Here are some points, each followed by its number:
[ -4 -21  17  -9  51  -4  46  39  60  75  -7  13   2 -13   9   2  13   7
  32  14  19  35  -1 -26] 0
[ -2  -4 -13  31  29  -3  48  20  -6  29 -26  39   7  18  17  42  40  19
  11  19  28  -8  32  -3] 1
[ 32  63  10  36 -46  46 -85 -25  -8 -62  41 -11  11 -53 -17  22 -76  24
 -21 -23 -31 -11  19  12] 2
[ -1  26  16   1 -14  44   1   4  25  29  22  16  -2 -10  21 -51   1  21
  25 -40 -13  45  21   2] 3
[ 19  -1   4  15 -51   3 -58  21  -9 -36   9 -16  -2  10   6  22 -19  36
 -22  32 -22  -8  21 -30] 4
[  14   39  -35   -1   27  -58   56  -60   52  -54  -79  -51    8  -96
  -65   15  -52  -46  -97  -44   47  -27 -102   36] 5
[-53  37  12 -23  -8  47 -12 -55  50 -12  45   8 -42 -32  41 -21   3 -54
  53  67   8 -25  22  53] 6
[  4  50 -33 -14 -35  15   6 -35 -21  -5 -32 -15  30 -64  -4  51 -45  -3
 -41 -45  51  55 -24  10] 7
[  1 -22   2  30  27   3  21  36   9   3  53  62   5  32  45  23  47   0
  59  31   8  13  64 -22] 8
[-31  48 -62 -92 -34 -19  55 -16 -26   0  -2 -40  13 -55 -14  34 -37  -2
 -23 -49  33   0  29 -30] 9
[-23  29 -24 -23 -17 -10 -60 -26 -84 -90 -42   5 -37 -30 -25 -18 -58   8
 -44 -34 -38  35  -6 -16] 10
[-25  50  -5 -13 -41  35 -43 -28 -33 -15  32   0   5 -38 -20   8 -25 -17
  12 -37  -2 -48 -17  41] 11
[ 46 -37   0   3 -22 -12   3  42 -16  29   0  19  42  48  14  59  62  16
  20  39  23 -19  25  48] 12
[  6  -6  18   1 -41   3 -80  38   4   9   1 -10  14  65  39  17  16  11
  28  58 -17  41  15 -19] 13
[  30  -16   -7   -5  -87    2  -26   -7   17   21    0 -106   47   28
  -45  -24  -48   12  -51  -55   34  -29  -92   -2] 14
[-59  18  38 -47  13  40 -65 -23 -47 -53  78  56 -44  -6 -19 -47 -24  23
   1  -1 -37  30 -23   2] 15
[ 11 -19 -21 -40 -20 -37  -5  27  32 -41 -29  -7   4  17  10  -5  13  11
 -19   4  -6 -15  17 -35] 16
[ 30   7  43 -90 -22  28 -81 -25 -15 -29  58  -9   1 -15 -38 -16 -51  -3
 -20 -16 -50 -14 -44 -23] 17
[-55 -48  15  13  50  -6  19  21  17  25 -29  37  27  36  29 -12  67  -4
  17  54  25 -29  22  41] 18
[-39  14 -11  -7  20   0  30 -27  22   9  26  21   2 -13 -12  18  35 -15
   1  17  33  25 -18  27] 19
[ 30  -8 -11 -17  30  -4  51  -5  -3  25  21 -21   9 -15  -7 -20   5 -12
  -6 -33  21  25  -7  30] 20
[-32  24 -28 -22  -3  30  13 -14   9   4  10  -5  -8 -34   3  -1 -17   7
  -5 -47  20  33  35 -10] 21
[  5 -35   2  -8  23 -15  -4  -1  24   2  11 -14  14   4 -17 -40  -7  35
 -26 -11 -10  25 -40  17] 22
[-49  -1 -26  59 -38 -14 -22  -2 -56 -40 -10 -11 -35 -21   4 -11 -43  27
 -15  34 -18 -33  14 -60] 23
[  1  17  -1 -38  25  32 -20  12  10  59  29  26  29  -7  25  17  18  44
  18  40   4 -15  32  11] 24
[  -1    6    6   17    8   25 -125   -6    6  -55   13   40   12   25
  -46  -25  -63   96  -56   23  -59  -28  -24  -18] 25
[ 63 -44  26 -55   1  27  23  58 -13  78  -5   2  56  67  13  11  79  -8
  24 -52  41 -40 -27  34] 26
[-47 -64  19 -37  36   5  17  16  35  32 -68  34 -23  51  23 -25  44 -29
  32  43  -8  28 -15  57] 27
[ 22  14 -21  33  48 -25  74  12  44  40  25  17  35 -16  16  28  43 -15
   3 -23  33  41  33 -31] 28
[ -4  14   4  -4  -9  21 -41 -14  19  -9 -13  19 -11  -9 -23  -3 -21  26
  -2  -8 -13  10  12 -32] 29
[  2  12 -23  -7 -82 -19 -41  28  20 -10   7 -38   9  -5  -3  33 -33  52
 -33  25  -5 -29  24 -30] 30
[ 71 -10  78  25 -15  33 -92  -4 -37 -30  54 -19   7  36 -23 -32 -28  23
 -36  59 -60 -19 -67  24] 31
[ -7  34  21 -19 -21  38 -56 -35  19 -11  39  30  21 -25  -9  11  -2  22
  12   3  -5 -33  14  27] 32
[ -3  17 -33 -66 -15 -17  30   1  13 -29 -17   1  -8 -17  -5  31 -19 -15
 -23 -10  43 -22   5  26] 33
[-101   -2   -9  -91   -3   11  -33  -13   43   23  -67  -28  -28   11
  -11  -67  -27   50   -1   39  -34   52  -42   76] 34
[ 28   3 -13  18 -50 -31  18   9  18  16 -19 -82  26 -17 -21  15 -21 -15
 -21  11  28  48 -32 -65] 35
[-11  47 -13 -30 -19   6 -16 -13 -17   9 -14 -14  -6 -33 -19  -6 -17  17
 -26   8   2 -18  -7 -47] 36
[ 18   1  11  35   6  12 -49  -9  18 -29  17  23  16  23 -23   6 -27  36
 -23  24 -21 -11 -24 -24] 37
[ 26   9   3  23   2 -17 -39 -27 -53 -50   7 -35  -3 -46 -39  10 -72  25
 -43 -56 -38  35 -38  38] 38
[ 16  62 -28  28 -34   2  13  -3 -20 -17  -1 -35 -12 -49  -4   4 -42 -15
 -19 -12  -4 -37  10 -44] 39
[  4  24  -5  22 -74  42 -81 -13 -23 -58 -83 -32  33 -36 -41   5 -69  26
 -46 -37 -58  27 -22  -5] 40
[  8  15 -20  23  14  -7  34 -11  15   6   4   6   7 -30   7  42  14  11
   1  -7  24  23  34  27] 41
[  0  26  58  41 -32  66 -96 -20 -12 -13  73  -8 -35   0  13 -46 -35  -4
  26  24 -84 -12  -8  22] 42
[-30  25 -18  -4 -26  20  -9 -12 -54  17  17 -10   9 -16 -12   0  -6  -5
   9 -18  14 -42 -15  21] 43
[-51  43 -14 -43 -50  19 -76 -10 -44 -38 -12  11 -14 -15 -16   3 -62  40
  -6 -20 -28  35  -5  51] 44
[ 18  15 -24   3  21   1  67  27  59  57  60   7  27  11  18  57  43 -24
  33  -8  42  34  24 -15] 45
[ 53 -34  49   1  18  -8  10   8  17 -10  -4 -18   8  27 -27 -15  12 -39
 -14  15 -16 -31 -60   7] 46
[  6 -15  -7   1  29  -7  11   1  18   6  31  -5   9 -11  -6 -25   0  31
 -14 -29  -3  46  -9  22] 47
[ -8 -22  -5 -27 -16  -4  10  10 -18  -6  33   2  -9  28  18  -4  14   5
  31  13   8  13  22  -7] 48
[ 20 -41   3   0 -10 -42 -20  -3 -51 -78 -35 -39 -27  18  -7   1 -23 -50
 -24 -49  -3 -28 -30  -4] 49
[ 35 -24  52 -35  -3  47 -77  14 -43   3  30  49  54  44  10  34  39  45
  12  12 -10 -34 -16  85] 50
[ 31  11   9  32 -51   9 -37 -14 -62 -69  27 -23 -27   3   2 -34 -41 -37
  15  19 -53  15 -12 -51] 51
[-27   5 -34 -27 -40 -42 -10  -7 -48 -17 -24 -21  29 -18  -9  24  -7  -2
 -22  -3  -8 -31 -15  -7] 52
[  6   7 -49 -76  -4 -35  56  10   2 -34 -36   7  -7 -11  -1  45   0 -24
 -21  -1  58 -17   9  27] 53
[ -3  28  -9  -6  20 -26  15 -47  33 -38 -46 -22   0 -54 -44   9 -29 -25
 -65 -38  27 -27 -61  32] 54
[ 70  21  -4  -1  45  13 104   8 -21  69   4 -16   4 -26   2   7  22 -85
  35 -38  42  -8  36  25] 55
[ 35 -20  40  24  14  27 -41  18   6   8 -17   7   7  31  -7 -25  20  53
  -3  26 -22  27  -7  13] 56
[ 45 -18  64  37  12  47 -64  27   0   9 -34  22   1  48  -3 -21  34  61
  11  48 -34  18   7   5] 57
[  1  14   0  31  17 -14  26  -1 -48 -15 -15  40   3 -17  22  30  12  15
  17 -24  24  -8  52  24] 58
[ -5  -9 -34  -1  30 -22  67   2  45  29  12 -16   7 -20   3  17  31 -13
 -16 -21  47  34  20  38] 59
Which three points above are nearest to each new point? Their numbers follow each, nearest first.
[-42  -3  23 -34   7  21 -38  -9 -40 -38  62  41 -30   8  -9 -37  -7  20
   6  10 -19  33 -15   5] 15 48 29
[ 14  12 -36  -3 -39 -37   5  -6 -47 -30 -21 -30  -4 -23  -4  25 -17 -24
 -13  12  15 -14   7  27] 52 33 43
[  27  -93  -30  -52   36 -103   33   33  -26  -25 -102   -6    7   47
  -45  -10   26   23  -62    1    7  -26  -48  -39] 16 49 46
[-16  74   4 -12  -5  35 -18 -34 -41  44  15  -8 -13 -49 -27 -11 -23  14
 -17  15   2  -7 -11 -48] 36 43 29
[-21  28  31   1 -25  46 -64 -27  12  18  49 -19 -22  -6   1 -43 -35   6
  10   9 -46   7 -17  13] 42 32 29
[ 75  24  35  48   7   9 -49  17 -27  -1 -59   5  12 -37 -49  10 -29  23
 -29 -45 -29  36  -8 -62] 29 37 40
[-48   0  45 -22  56  32 -42 -39 -20 -21  24  56 -64  -4   4 -89   5 -14
  44  23 -51 -16  -4 -47] 15 29 42
[  40    0  -46   18  -50  -66   57   16   18   16  -11 -111   33  -24
  -20   29  -19  -18  -33    5   53   49  -33  -70] 35 39 7
[ 39  25 -34  39  50 -41  83   2  57  48  29   0  56 -34 -12  30  23 -12
 -35 -48  48  45   0 -19] 28 59 45
[-56 -41 -23   7  17 -31  27   9  11 -16 -14   6 -45  37  45 -28  42 -28
  35  18  -7 -12  25 -21] 48 18 16
[ 20 -35  -1   0  44 -26  24  33 -20 -14   4  36   8  25  22  23  49  14
 -25  11  12  25  10   5] 1 48 41
[-41  -7 -25 -19  17 -11  55 -25  43  45  23  -8  -3  -7 -13 -14  33 -22
  -4  17  41  19 -35 -14] 19 59 20
[-40 -14  -9 -27  28  -8  45 -21  62  46  34   8  11  -7 -33 -10  45  -5
 -12   7  39  52 -50  -1] 19 59 47
[-45  46 -66 -40 -14  17  28 -11  40  27  24  11   9 -26   2  57   9   7
  19 -42  61  48  43 -30] 21 41 45
[ 24  14  25  -9 -30  42 -40 -11  -7 -27  32 -20 -33   7   8 -13 -17 -57
  26  32 -39 -34   8 -15] 51 42 4
[-28  10  11  40  -6  35 -49 -28 -33 -53  17  -5 -41   4  20 -39 -25 -34
  48  24 -61 -26  16 -37] 51 42 23
[ 12 -20 -57 -11 -63 -26  51  12  64  65 -55 -81   5  17 -39  -6 -34 -17
  -6  28  59  41 -40   0] 35 59 20
[ 27  78 -39  21 -62  -1   1  -3 -43 -15  -2 -62 -12 -72 -14  -2 -74  -5
 -48 -32  -5 -35  -3 -66] 39 36 23
[  3   3  -3   2  25 -16   4  -7   5  -9   9  15  12 -26 -31  22   2  41
 -24 -10   2  31 -15  26] 47 22 41
[-23  31 -46 -25  22 -22  12 -41 -35 -47  28   2 -21 -54 -11  -1 -10 -14
 -26 -44  -5  37   2 -33] 21 36 47
[-16  13 -27  -9 -27 -25  -4 -11 -34 -13 -16  -9  22 -23  -2  32  -5   5
 -11  -4  -2 -16   4  -1] 52 43 36
[-17  23  -8  13  51 -39  41 -24 -48 -29 -26  49 -41 -16  -3   2  25 -39
  26   0  -6 -49  -4   1] 58 1 19
[  19  -23   40   46   -4  -10  -93  -20  -21 -111   24   41    8   59
  -15    9    8   28  -13   35  -45  -28   -2   23] 37 4 25
[ 38 -10 -23  39 -40 -56  56  34  17  16  -9 -49  41 -10 -30  33 -20 -15
 -56  14  34  34 -32 -34] 35 59 20
[  38  -23   80   66  -54   55  -87   -4  -26  -34  -11  -54  -15  -13
  -41  -53  -44  -38  -26   21  -48   34 -101   19] 31 51 42
[  0  14 -20   1 -17 -17  -7 -18 -27 -13  18 -28   4 -40 -19  18 -50  25
 -25 -36 -12  42 -13  32] 38 47 7
[ 32  -5  17   5  -9  20 -23  10 -13   2  13  29  48  53  16  59  48  15
   9  -1  34 -43   9  67] 12 50 1
[-25   0  14 -11 -17  27 -21 -14 -16  15  13 -35 -34  22  11 -48  -7 -41
   6 -51  -4 -37 -30 -14] 43 11 48
[  8  14   1  51  27 -34  37  -2 -59 -23 -25  56  13 -19  33  44  21  18
  25 -28  38 -30  63  35] 58 1 41
[ -1  21  16 -19 -17  36 -71 -20   3  -6  -7  18  -5  -7 -38 -13 -39  33
 -12 -16 -20  34 -13 -38] 29 37 36
[  6  39   9 -32 -18  25 -62 -24  21 -49  16  37  28 -30 -11  33   3  32
   5  22  -3 -28  36  17] 32 29 4
[ -46   36  -25  -47  -27    0  -71  -31 -105 -104  -53   21  -58  -17
   -6  -34  -47    2  -32  -22  -48   38   15  -11] 10 44 15
[ 23   3  -4  30   7  -8  17  13   0  35   1   7  24  -9 -23 -20   8   0
  -2 -14  30 -29 -13  19] 20 47 43
[ -2   1 -17   4 -18  -1  25  -3  15  17  -4  15  -1 -11  -2  19   7  -4
  -9 -19  21 -22   8  12] 41 33 19
[ 44  72 -27  46 -16  14  43  -6 -26  -2  -3 -31   7 -77  -9  38 -26 -26
   3 -42  42 -32  42  -2] 39 41 58
[ 44   3  17   0 -13  13 -27  37   1 -29 -43  53  45  27  15  65  41  48
  13  38   1  31  48  30] 12 56 1
[  1 -21  -1  -2 -40  -1  38 -32   8  22   8 -86 -19  -8 -26 -41 -35 -40
 -44 -24  27  58 -57 -60] 35 20 22
[  8  17  31  35 -11  45 -46  -5  14  19  43 -13 -23  -7   3 -36 -20   5
  17   7 -55   3   4  37] 42 3 32
[ -9 -25  22  22  12  15   2  35  -4  -2  21  31 -11  44  54   6  61 -12
  60  52 -24  31  58 -33] 8 48 13
[   3  -18  -10   -4  -44   10 -108   12   24  -72   -4  -15  -30   33
   16   13  -25   51    4   36  -71  -38   10  -63] 4 37 30
[ 56  -8  15  50  23 -10  48  38  11  31   0  22  29  11  -4  10  51 -21
  40  15  28  -5  26  11] 1 28 12
[ -20   -5   11    5  -13    2  -55  -12  -39   -9   -5  -29   41  -17
  -78  -51  -77   54 -109  -38  -22   13  -98   62] 38 22 40
[ 21 -28  -2 -35  23  -3  70  33 -22  76 -24  14  31  36  17  24  82 -19
  30 -20  65 -40  -2  43] 26 12 1
[  7  56 -44 -81 -52  -4  42 -14 -57 -23 -12 -55  36 -56 -23  53 -41 -12
 -20 -53  26 -22  23 -45] 9 52 7
